128 stands for zero in the data rows.
Each row below has a hidden score, from 0 to 15, with 7 about the middle. What is it?
[102  72 189 166 129 131 149 124   0 198] 15
[ 82  96 173 130 142 116 104  63   0 124] 11
[104 118 135 123 150 158 160 115  84 176] 11
[ 79 117  85 213  69 101 110 126 117 113] 10
[116 127 110 132 134 145 136 175 131 127] 6
[134 136 132  82 140 149 173 123 163 142] 9
[163 145 135 101 163 142 147 128 146 168] 6
[140 116 158 131 140 157 150 166 120 201] 10
[156 153 141 115 135 126 136 134 137 136] 8
[146 137 147 129 159 133 130 117 134 120] 6
[164 148 119  94 160 153 139 115 159 150] 6
[ 70   0 111 117  91 159 156 152 123 120] 15
[105  97 160 149 158 141 144 132  50 186] 11
[148 143 128 121 157 124 110 123 142 134] 3
[ 83 106  66 166  89 116 130 156 118 120] 9
[172 181 146  97 138 137 109 165 168 141] 2
[136 150 129 111 128 190 137 146 141 167] 9
[153 145 137 120 150 142 116 100 156 129] 5
[157 162 122  91 127 153 151 152 164 170] 7
[179 147 157 101 139 111 105 126 152 109] 5
[164 166 139 106 151 140 123 104 149 126] 5
[ 85   0  72 134  64 172 153 151 131  48] 15
[ 89  89 255 255  99  62  82 103  89  67] 12
[152 132 132 127 127 166 136 163 139 148] 10
[126 127 132  84 163 131 126 120 137 131] 3
[111 132 120 135 146 122 129 137 125 132] 4
[ 32  93 102 255  14 130 138 159 110 117] 15
[154 152 126 139 157 114  67 112 147 121] 0
[123 114 119 117 116 121  98 128 161 128] 4
[110 122 100 141 130  77 144 133 117 108] 6
[158 155 134 100 128 126  99  89 138  96] 6
[150 151 104 122 177 132  98 106 136 131] 0
[186 156 146  94 150 131 142 137 167 147] 6
[168 156 156  97 152 134 129 123 146 138] 6
[141 114  94 110 148 121 117 128 148 131] 3
[151 166 150  68 168 131 131 110 146 132] 2
[112 132 100 141 120 126 151 143 133 111] 9
[146 154 134 128 120 148 118 152 146 149] 7
[181 163 130  90 134 143  94 153 153 139] 3
[127 100 114 168 143 120 117 107 127 135] 7
[105   0 105 127  18 152 167 156 125 103] 15
[131 130 113 146 133 125 187 136 153 140] 11
[142 125 154 145 138 147 125  81 141 123] 10
[107 113  99 154 138 126 124 157 135 134] 4
[173 177 132  80 150 123 143 105 152 141] 6
[137 145 125 118 143 140 114 117 137 118] 5
[144 139 161 107 169 146 107 120 110 127] 4
[146 118 178 132 138 151 101 133 115 142] 8
[150 111 102 119 151 120  93 107 132 109] 4
[116 118 120  77 147 135 144 156 146 144] 4
[122 169 130  96 149 147 139  97 112 154] 6
[123 141 129 138 139  97 119 125 124 120] 4
[157 149 130  84 142 163 165 127 150 165] 10
[101 115 140 184 124 112  98 144 114 117] 5
[130 169 131 100 163 132 108 109 109 136] 2
[ 78  91  75 183  68 184 157 167 130 143] 15
[135 123 108 124 131 122 113 105 157 143] 5
[111 100 131  89  88 107 205 135 122  93] 15
[149 131 148 114 140 155 127 157 132 165] 7
[ 74 143 159 120 157 129 108 102   0 146] 6
[107  73 253 175 148 122  79 116   0 147] 12
[147 128 155 161 115 176 165 255 144 199] 12
[178 196 173  92 118 108  98 133 142 112] 4
[122 128 150 135 147 155 126 122  95 150] 9
[147 127 100 119 136 141 127 104 145 137] 7
[138 173 133  92 137 135 129 130 136 144] 4
[102 123 155  92 122 137 117  62  81 165] 9
[134 131 191 155 163 143 129 127 140 130] 7
[158 131 170 131 147 120 128  80 138 112] 9
[141 147  92 134 146  92 113  96 133 107] 3
[100  87 109 131  66 101 157 136 139  94] 14
[138 146 111 134 117 114  77  71 134 104] 4
[139 143 104 115 183 150 166 125 148 152] 5
[171 159 141 112 148 112 110 182 152 121] 2
[123 127 132 104 156 149 149  79 120 163] 8
[143 151 143 103 157 155 134 117 138 126] 6
[131 131 114 112 151 123  84 120 145 100] 0
[146 143 146 136 128 134 121 222 148 162] 4
[155 147 147  99 137 193 155 177 145 202] 10
[144 132 110 120 145 115  30 103 135 116] 0
[130 150 128 104 160 122  96  98 110 131] 1
[134 137 113 145 147 102 104 104 124 116] 3
[ 43 123 143 100 141 112  75 109   0 166] 1
[ 92 112 109 179 116  38 112 130 109 112] 3
[110  37 126 112 116 156 137 160 139 116] 12
[134 116 118 115 132 133 116 106 143 130] 6
[136 153 135 100 150 139 142 115 138 144] 6
[150 138  93 141 143 115  47  86 131  98] 0
[146 146 118 107 146 153 117 108 155 145] 5
[148 157 145 108 163 129 172 105 131 131] 9
[136 100 131 136 140 162 128 160 117 168] 9
[143 152 141  95 149 136 108  52 127 135] 6
[160 139 115 106 137 122 135 104 148 141] 7
[123  84 184 150 137 137 131 147  66 156] 13
[133 148 137  83 132 148 150 123 140 144] 8
[130 128 160 105 147 132 122 101 123 144] 6
[119 125 121 128 119 116 164 153 133 114] 10
[117  27  78 140  95 121 126 120 128 140] 13
[106 120 102 150 123  80 103 155 116 112] 2
[149 154 122  97 147 156 156 118 165 166] 7
[180 169 149 106 124 124  79 104 139 132] 5
[135 113 120 121 130 119  94 125 155 119] 3
[173 146 131 114 148 126 143  95 146 138] 9
[153 151 132 100 127 211 255 140 156 180] 15
[ 89 105 145 121 152 147 107 128   0 189] 9
[113 112 123  85 115 120 137  94 119 113] 9
[125 122 106 113 138 117 120 139 128 125] 4
[142 156 127 123 141 121  94  94 119 126] 4
[152 160 154  79 124 163 156 152 169 159] 8
[ 82  92 114 188 113 133 169 152 142 139] 12
[ 85  93 152 213 121  67 104 148  93  85] 7
[150 133 141 116 147 151 123 104 165 146] 6
[124 111  82 146 120 120 155 123 155 129] 9
[119 138 127 131 105  77 138 127  95  76] 10
[157 151 129  90 132 184 160 129 163 169] 10
[ 91 119 125 165  82  17   0 111 153 130] 0
[137 149 137 141 136 126 118  96 129 109] 7
[ 91 114 150 117 152 172 141 101  51 162] 11
[126 122  71 149 121 104  46  97 129 102] 0
[151 153 144 130 144 132  78  82 148 107] 3
[152 138 135  96 153 119 142 117 150 123] 6
[121 124 201 200 131 133 106 255 110 168] 5
[120  95 108 118 138 143 140 163 133 150] 7
[137 143 153 101 172 140 153 130 144 127] 5
[ 98 127  73 160  69  26 140 123 109  95] 9
[ 95 131  74 146 106 124 204 151 128 117] 13
[185 194 143 126 124 124  78 160 143  78] 3
[150 130 140 116 119 249 184 134 166 143] 15
[ 87 131 125  76 108 126 143 101  45 164] 11
[147 132 113 119 159 127 130 112 142 105] 5
[103 111  97 168 148 126  86 142 114 133] 1
[152 136 117 110 139 141 129 113 136 168] 7
[146 164 135 114 169 133 104 131 127 126] 1
[159 152 131 119 138 118 108  76 152 117] 5
[166 162 149 101 136 113 113 108 152 123] 5
[118  99 101 138 136 149 137 147 120 134] 9
[ 94   0  98 139  50 162 137 132 123 118] 15
[153 146 145 117 149 129 124 117 142 116] 6
[ 72 116  73 186  93 131 133 171 131 133] 7
[109 119 113 161 116  41 174 118  95  88] 11
[133 139 117 157 127  83  55  80 133  89] 1
[185 179 151 124 157 142 137 220 158 154] 4
[ 75  54  72 172  10 112 118 129 129 130] 15
[148 135 115 124 147 153 115 109 143 133] 6
[124 104  89 119 144 126 113 142 125 124] 4
[170 180 191 118 130 106 112 153 146 121] 5
[151 155 148 115 158 142 114 132 142 148] 3
[112 105 106 129 101 125 119 136 142 117] 8
[117 145  96 140 128  55 133 122 120 103] 4
[114  69 115  83 127 140 120 151 149 107] 6
[150 128 151 136 133 137 141 123 144 136] 10
[128 136 107 130 139 139  98 126 152 137] 2
[120 149 113  97 142 123 137 130 116 146] 5
[147 132  99 113 131 121 113 107 159 151] 4
[151 151 171 123 124 133 127 109 123  89] 11
[153 133 168 139 134 118 125 123 145 124] 8
[128 119 128 133 128 125 141 118 152 135] 8
[164 143 133 106 118 158 128 149 164 167] 8
[109  73 155 142 143 149 121 144  66 167] 11
[101 128  96 159 107 139 132 139 128 127] 9
[130 147 118 120 128 173 133 148 131 175] 8
[133 117  96 164 130  97 150 116 154 135] 8
[140 136 139 127 135 127 114 106 126 105] 7
[ 58 109  27 183  32 158 140 171 138 137] 13
[101 121 163 115 164 144 123  77   0 148] 11
[130 163 119 116 141 116 158 142 122 113] 7
[127 122 171 126 161 146 131 128 107 149] 7
[148 153 146  97 149 157 137 137 145 156] 6
[151 153 116 121 157 144 116 126 151 125] 3
[ 92 123 101 150 101  92 148 133 121 102] 9
[140 135 159 136 132 138  69  86 134  88] 5
[152 140 121 115 151 145 107 113 164 145] 3
[ 68 112 255 190  30  35 175 133  50  37] 15
[164 163 148  99 165 134 130  73 153 123] 5
[149 128 117 121 155 132 101  92 143 118] 4
[125 129 108 141 124  97 135 122 112 104] 8
[125 115 119 104 160 133 114 138 134 127] 2
[134 119 140 156 140 110  56  20 138 110] 3
[144 128 115 111 154 140 122 133 131 118] 5
[142 137 127  93 134 177 135 113 154 143] 8
[173 164 172 113 104 143 107 105 122  91] 12
[140 159 135  83 143 208 170 137 152 163] 10
[138 126 162 142 135  76 146 104 120 123] 9
[179 178 137 102 143 146 110 133 149 120] 5
[142 124 149  91 172 123 169 147 144 118] 6
[123 140 133 141 100  89 147 104  98  20] 14
[180 198 157 103 137 122  75 126 147 130] 1
[139 130 167 131 159 134 134 111 164 135] 6
[159 155 142 105 142 142 119 128 151 132] 5
[138 159 138  67 143 115 123  92 131 139] 4
[150 123 255 139 116  77 112  99 118  87] 12
[167 148 150 125 144 124 149 120 141 131] 9
[132 152 149 101 145 128 126  79 103 156] 7
[ 55 114 139 242  80   0 133 130  93  45] 9
[135 121  92 129 139 109 135  99 144 137] 6
[143 173 137  85 151 153 137 132 144 142] 4
[176 166 138 112 158 175 130 154 164 136] 6
[ 96 108 113 172 111 132 100 135 128 126] 6
[137 137 112 125 154 135 140 126 156 146] 5
[177 177 154  85 131 156 122 141 171 139] 6
[108 105 111 123 117 127 140 155 139 130] 8
[127 118 138 134 126 177 136 195 120 175] 9
[150 137 140 128 180 133 110 103 141 121] 3
[101 115 111 155 100  63 122 127 105  92] 8
[116 133 116 120 147 144 150 180 122 131] 6
[129 134 111 131 128  90 141 125 129  97] 7
[151 154 126 109 153 110  77  73 134 109] 1
[ 27  48  21 234   0 137 107 148 131 138] 15
[143 187 189 134 146 153 109 173 134 155] 3
[ 75  78 255 135 141 118 117  63   0 134] 15
[163 156 141  51 140 149 169 142 158 153] 8
[138 117 139 112 133 162 145 132 123 180] 11
[169 166 162  79 134  98  89 129 145  99] 2
[114  78  86 137 111 130 124 149 125 125] 9
[149 118 115 116 154 141 114 136 153 141] 4
[126 127 131 116 133 102 126 128 118 117] 6
[149 136 129 124 139 130 100  85 136 114] 6
[ 71 129 136 195  86  91 248 136  93  91] 15
[104 136 110 125 115 116 155 140 130 122] 8
[138 158 134  74 158 133 144 125 148 120] 4
[177 160 129 105 160 130 117 105 156 127] 4
[ 82 131 111 200  64  86 255 155 105  89] 15
[ 76 125 177 110 139 117 105  90   0 135] 9
[ 95 160 147  49 135 105 129 106  16 180] 6
[139 139 108 138 141 131 118 104 148 142] 5
[148 117 103 123 130 166 145 123 161 151] 10
[123  74 160 137 127 159 147 156  89 204] 14
[136 113 140 113 144 205 234 142 129 238] 15
[160 165 130 114 153 121 108 133 133 128] 3
[126  93 111 131 127 141 130 122 150 118] 9
[153 131 114 112 158 136  97 102 153 125] 2
[134 141 108 117 125 114 114  93 143 117] 5
[153 159 197 140  95 142 105 108 119  69] 13
[106 132 133 135 130 124 132 151 129 136] 5
[116 106 127 167 130 117  82 104 137 132] 4
[168 161 131  93 135 134 142 135 167 142] 6
[113 111  68 159 116 125 100 138 120 129] 5
[ 73  90  31 183  70 170 130 158 124 122] 12
[122 136 143 170 128  87 108 102 130 111] 5
[109  98  92 149 108 127  58 138 137 136] 2
[143 145 127  99 162 175 133 100 150 133] 6
[129 130 123 118 139 113  82  94 142 119] 1
[ 92  93  72 154  64 108 127 155 115 117] 11
[ 70 112  99 103  81 120 124 113  36 165] 12
[112 132 199 148  41  83 165 116  58   0] 15
[125 141 136 105 124 143 125 118 115 167] 8
[140 141 122 139 167 128 106 124 143 130] 1
[102 126  97 164  84  98 144 137 107  52] 13
[160 161 147 126 127 148 121 105 127  64] 11
[134 132 176 138 154 130 103 103 133 111] 5
[164 168 139 111 151 133 105 134 146 117] 3
[120 126 100 139 131 114 125 125 131 126] 6
[ 75 102 106 176  77  72  94 123 112 113] 6
[149 130 125 131 136 131 123  99 123 104] 9
[150 158 135  96 166 130 132 129 153 128] 3
[102 120 135 167  95  82 159 131 118 104] 12
[ 89  75  90 150  98 133 133 146 131 131] 10
[159 140 133 101 145 124 111  94 154 130] 5
[120 108 118 119 142 121 145 185 128 117] 6
[123  58 127 132 105 142 167 144 141 105] 15
[127 123 146 109 128 168 150 150 132 196] 10
[ 80 115 101 166  91  82 128 128 119 103] 8
[102 100 102 135  88 133 135 153 147 131] 10
[115 108 115 126 129 153 123 183 142 136] 5
[153 128 120 131 111 163 135  91 167 142] 12
[135 166 147  88 134 136 102  80 132 125] 4
[ 39  88  81 230  12 116 101 165 120 123] 13
[ 85   0  50 158  57 138 109 150 133 124] 14
[159 151 131 114 127 134 108  89 138 101] 8
[166 136 255 174  84 112 126 129  98  82] 15
[154 172 150 112 155 149 131 131 132 144] 6
[130 150 150 109 147 155 165 124 121 159] 10
[154 142 121 112 138 145 123 122 131 109] 8
[ 97  90  80 157  92 135  88 129 135 138] 6
[100 111  64 177  91 147 110 125 139 120] 9
[124 120 100 144 128 111 127 125 116 100] 8
[160 153 133  94 119 119 131 164 164 143] 5
[124 160 116 123  95  97 178 134 101  66] 14
[141 138 147 142 133 141 147 120 138 138] 10
[127 137 185 148 145 132 109 189 104 137] 5
[110   2  65 141  79 130 139 132 129 124] 15
[106 116 108 139  99 108 108 143  79  61] 10
[ 86  82 162 138 140 149 150 119  36 153] 15
[162 161 117 105 124 180 181 209 176 194] 10
[123 125 135 162 117 117 121 106 154 120] 8
[118  63  78 135 126 116 135 123 146 125] 8
[ 87   9 116 123  93 129 115 142 133 123] 11
[154 130 152 133 142 150 129 175 143 156] 7
[151 169 141 105 111 148 174 122 107  83] 15
[151 147 138 125 132 127 118 100 145 131] 7
[132 142 126 130 143 129 111 123 126 110] 5
[133 136 129 142 144 139 108 118 123 117] 6
[148 149 130  91 147 182 128 143 151 160] 6
[115 127 130 133 105  96 163 133 106  61] 13
[ 99 138  88 172  77  79 243 110 121  88] 15
[ 62  79 184 132 138 136  95  62   0 176] 11
[126 134 149 108 142 151 142  92  96 168] 10
[162 154 129  75 143 177 150 133 169 166] 7
[105 107 131 113 143 177 131 126  98 157] 9
[118  48 194 180 132 129  70 197  70 157] 8
[170 188 147 112 127 177 142 207 181 166] 6
[ 90 104  41 142 113 126  94 156 128 134] 2
[134 125 126 150 139  97 129 113 158 145] 5
[109  91 102 131  84  80 128 123 133 101] 10
[152 143 168 123 151 128 123 104 133 113] 7
[153 140 137 124 151 133 150 106 145 158] 8
[116 144 139 144 117 102 146 131 105  78] 10
[101  49  63 141  98 143 103 148 131 142] 8
[116  63 110 120  93 107 135 135 144 103] 11
[ 92 121  96 156 100 146 140 200 119 130] 9
[118 143 162 136 112 107 188 132  99  50] 15
[155 127 149 146 118 159 177 227 130 178] 14
[113 147 140  87 138 143 110  74  90 156] 6
[151 159 152 102 125 156 142 121 147 160] 9
[174 199 156  99 128 183 134 156 163 149] 8
[162 159 143 134 155 118 100 130 138 124] 3
[ 69  67  87 158  34 177 147 158 145 140] 15
[119  66 170 150 130 152 124 167  99 163] 12
[ 97 115 116 145 108  60 206 143 104  95] 14
[108 132 112 155 114 112 162 149 109 102] 11
[104 127 125 150 107  97 138 128 117 102] 9
[152 139 131 107 136 154 153 182 177 166] 6
[144 143 107 120 184 131 134 115 151 130] 2
[143 142 193 133 154 136 121  97 137  96] 8
[ 83 124 126 197  75  39 168 133 101  63] 14
[ 96 115 167 130 159 164 147 123   0 164] 14
[179 193 139  84 142 142 118 138 171 158] 3
[147 125 149 135 159 138 130 162 120 152] 6
[188 183 154 103 150 131 110 163 161 148] 2
[142 131 113 111 142 143 191 134 161 154] 11
[139 158 122 126 145 138 134 111 146 132] 6
[141 129 141 151 132 156 130 255 139 180] 5
[168 147 125  75 146 146 119 122 168 149] 4
[136 130 137 101 136 158 137 114 121 146] 10
[142 134 116 122 142 129  98 105 156 122] 3
[ 99 112  85 147 120 144 135 169 130 135] 7
[107 109 107 147  82 100 164 165 115 104] 14
[104 115 149 168 107  56 129 123 105  57] 9
[130 132 127  93 121 193 169 120 147 161] 13
[161 157 137 129 139 157 134 243 163 144] 4
[135 153 151 125 141 106 123  93 149 114] 5
[ 60  83 134 255  45  73 106 112 144 132] 11
[113  28 104 130 119 177 149 188 151 137] 13
[164 143 126  99 179 153 160 116 153 142] 7
[ 99 135 108 149 100  42 128 132  85  50] 8
[155 127 122 127 151 108 132  75 142 128] 7
[138 135 118 126 139 128 114 118 144 116] 5
[134 135 132 137 138 109  86  68 139  95] 4
[132 115  94 149 146 114 104  98 147 104] 4
[134 114 138 128 125 178 142 160 129 146] 12
[122 116 104 125 139 127 152 125 165 151] 6
[103 108 132  91  92 136 148 146  78 130] 14
[155 151 121 139 163 119 119  97 152 118] 4
[141 147 145 136 151 137  59 106 142 123] 0
[142 152 136  99 167 115 117  62 124 139] 3
[ 92 116 117 170  81  12 153 139 101  79] 10
[134  98 106 102 144 138 159 146 132 126] 9
[128 117  94 152 143 125 140  98 158 142] 7
[145 155 129 114 145 147 113 117 163 153] 3
[107 126 118 138 105  84 160 140 114  94] 11
[143 134 106 125 146 141  94 112 147 144] 3
[122  88  80 110 138 126 112 168 154 172] 2
[114  99 118  98 136 176 159 162 148 125] 9
[136 123 105 140 150 123 147 118 144 139] 7
[143 136 137 125 157 141 129 130 139 130] 6
[120 109 144 171 117  62  35  99 126  70] 0
[131 117 135 141 145 121 113 115 151 135] 4
[145 140 112 122 140 134 137 103 153 136] 7
[118 135 145 155  33  56 135 105  88  18] 15
[ 92  84 107 170  62 114 182 129 121  97] 15
[ 90 130 172 166 120  37 142 121 106  80] 7
[162 141 126  79 151 131  84 106 156 133] 1
[169 154 143  91 130 172 136 151 173 152] 8
